One vector is turned by the same rotation once a tick. Each row is the vector after some number of ticks, and that number follows the row.
The counts run from 0 to 369.
[ 83  65  98  90 111 124 106  92 128  81 138 113 165 129 170 119 122 153
 134 110 133 137 143 164 145 147 145 149 102 136 140 146]	35
[131 105 111 129 109  73 107 118 167 101  99 122 125 110 176 151 163 125
 109 110 142 178 124 135 119 144 118 182 134 108 126  71]	359
[118 107 150  93 138 172 134  82 109 118 159  73 154 130  87  84 155 130
 151 126 140 124 128 162 131 124 137 104 105 140 111 161]	262
[ 88  96 149 122 136  58 119  72 117  90 148 111 122 103 170 136 135 155
 112 114 104 128 121 130 111 120 139 139 119 129 135  82]	101
[134 122 111 101  81 122  74  72 132 115  97 155 170 134 105 104 139 158
 142 135 169 159  97 102 149 155 133 160  94 121 140 111]	288
[104 119 114  83  98 129  89  86  94 122 127 138 143 106 118 119  99 189
 103 134 140 139 108 137 130 156 138 170  86 103 101 127]	39
[105 129 187 150 171 125 121  80  99  78 144  81 149 144 130 135 156 101
 119 118 114 134 123 121 116 114  78  93 120 126 142 123]	326
[123 115 148 141 151 140 123 104 105  92 122 111 183 143  91 110 146  90
 114 156 182 121  84 116 155 133 113  79 114 133 135 139]	71
[113  83 121  82 139 144  61  73 130 129 115 116 156 146 151 141 126 154
 127  98 102 169 149 134 119 155 116 181 128 116 135 137]	43
[162 134 170 160 110  76  93 127 130 113 131 138 148 118 141 125 165  84
 138 153 132 148 155 102 157 130  88  83 131 146 150  81]	145
[153 103 111 129 182 132 121  75 129 146 134 116 149  81 106 151 106 120
 101 152 110 169 127 137 121 140 128 138  98 105  71  91]	118
[140 157 158 106 176 129 117  97 127 118 131  77 129 160  90 167 134 123
 113 112 151 154  88 118 114 139  62 114 127 112 112 122]	323
[144 156 140 101  96  98 122 103 119 151 111 106  86  64 125 164 114 149
 107 116 121 129 136 146 102  78  89 133 121 107  76 109]	176
[114 113 155 131 152 142 109  86 114 102 127 102 156  93 177 135 137 124
  95 116 141 141 107 177 112 112 150 159 116 108 101  71]	114
[134 132 115 102  89  44 119 128 145 126 115 116  85  93 146 182 124 146
 105 119 127 134 144 125 127 102  78 118 145 126 110 113]	166
[166 122 110 127  95  53 116 114 158 121 113 132 121 116 129 169 127 109
 139 146 138 149 144  94 161 127  75  80 134 146 134 118]	154
[154 115 116  91  60  96  91 126 115 150 124 169 150 103  97  95 115 145
 138 170 152 124 146 126 173 150 134  96 110 150 117 131]	219
[ 91 106 129  66  88 105 136 120 146  78 152  93 131 158 154 107 163 151
 158  85 165 133 134 164 148 143 131 137 114 142 147 137]	23
[104 122 170 120 192 123 123  89  75 114 151 106 166 120  93 138 105 122
  82 150 145 108  86 128 136 116 117  73 115 123 110 127]	319
[102 108  94  72  82  85 128 101 132 100 142 127 110 131 108 128 116 185
 132 124 142 150 136 127 136 168 103 162  78 113 115 151]	29
[100 124 128  89 124 180 140  95  95 112 115  78 147 112  87 129 130 127
 116 113 157 110 115 163 127  88 103 103 104 116  96 186]	252
[101 108 167 156 174 110 135 100 100  64 160  80 141 143 133 137 158 102
 104 128 127 131 125 134 128 128  80  82 116 131 139 133]	327
[114  96 123 111 108 105 136  96 125 112 108  98 133  64 172 156 112 112
 117 118 133 107 138 169 137  56 134  88 136 142 115 130]	171
[131  95 138 101 141 127 122  93 143 141 128  74 125  91 164 153 142 111
 133  93  95 144 175 176 117  78 114 115 148 130  98 122]	180
[119 135 127  79 114 138 148 151 120 129 124  78 135 133  68 109 156 117
 118 130 194 112 106 155 144 115 102  94 128 128  99 167]	4
[137 121 108 110  78 130 106 110 149  93 129 109 133 159 105 105 165 145
 151 118 172 177 130 117 136 177  92 177  89 110 133 136]	278
[152 107 118 132 138 114 152 113 153  78 160  64 123 133 148 117 152 137
 128 135 181 147  63 162 137 147 132 110 111 136 122  95]	341
[133 129 156 114  52 127  75 162 132 114 128 138 150 134 158  86 169 109
 145 124 164 133 167 153 163 142 125 132 138 143 148 110]	214
[125 137 173 113 104 152 105  95 123  99 149  85 131 157 111  72 197 137
 159 102 133 151 140 138 117 147  99 151 107 122 128 126]	269
[179 126 143 101  91 166 113 127 139 147 148 114 165 109 116  76 152 105
 158 145 163 144 149 175 169 134 152 109 114 144 111 107]	206
[165 119 122 144 162 123 128 139 124 134 140 121 149 106  90 140 120  99
  87 180 151 169 127 147 146 163 113 130 104 105  72  88]	129
[ 96  83 102  75  86  84 105 146 116 122 111 137 156 118 139 127 105 136
 107 149 156 103 141 147 176 120 137  92 140 156 129 165]	228
[111 110 148 109 124 167 142  78  97 111 159  86 153 118  70  77 146 131
 139 141 143 128 132 153 133 121 128 103  83 128  97 164]	263
[126 140 127 108 109  80 143  68 125  98 127 115 117 105 133 136 119 169
 126 124 177 121  54 117 119 121 135 123  94 123 119  89]	95
[107 142 161  79  89 136 145 108 113 107 151  98 143 140 100  78 164 132
 153 110 187 101 104 158 144 115 139  95 109 143 126 140]	14
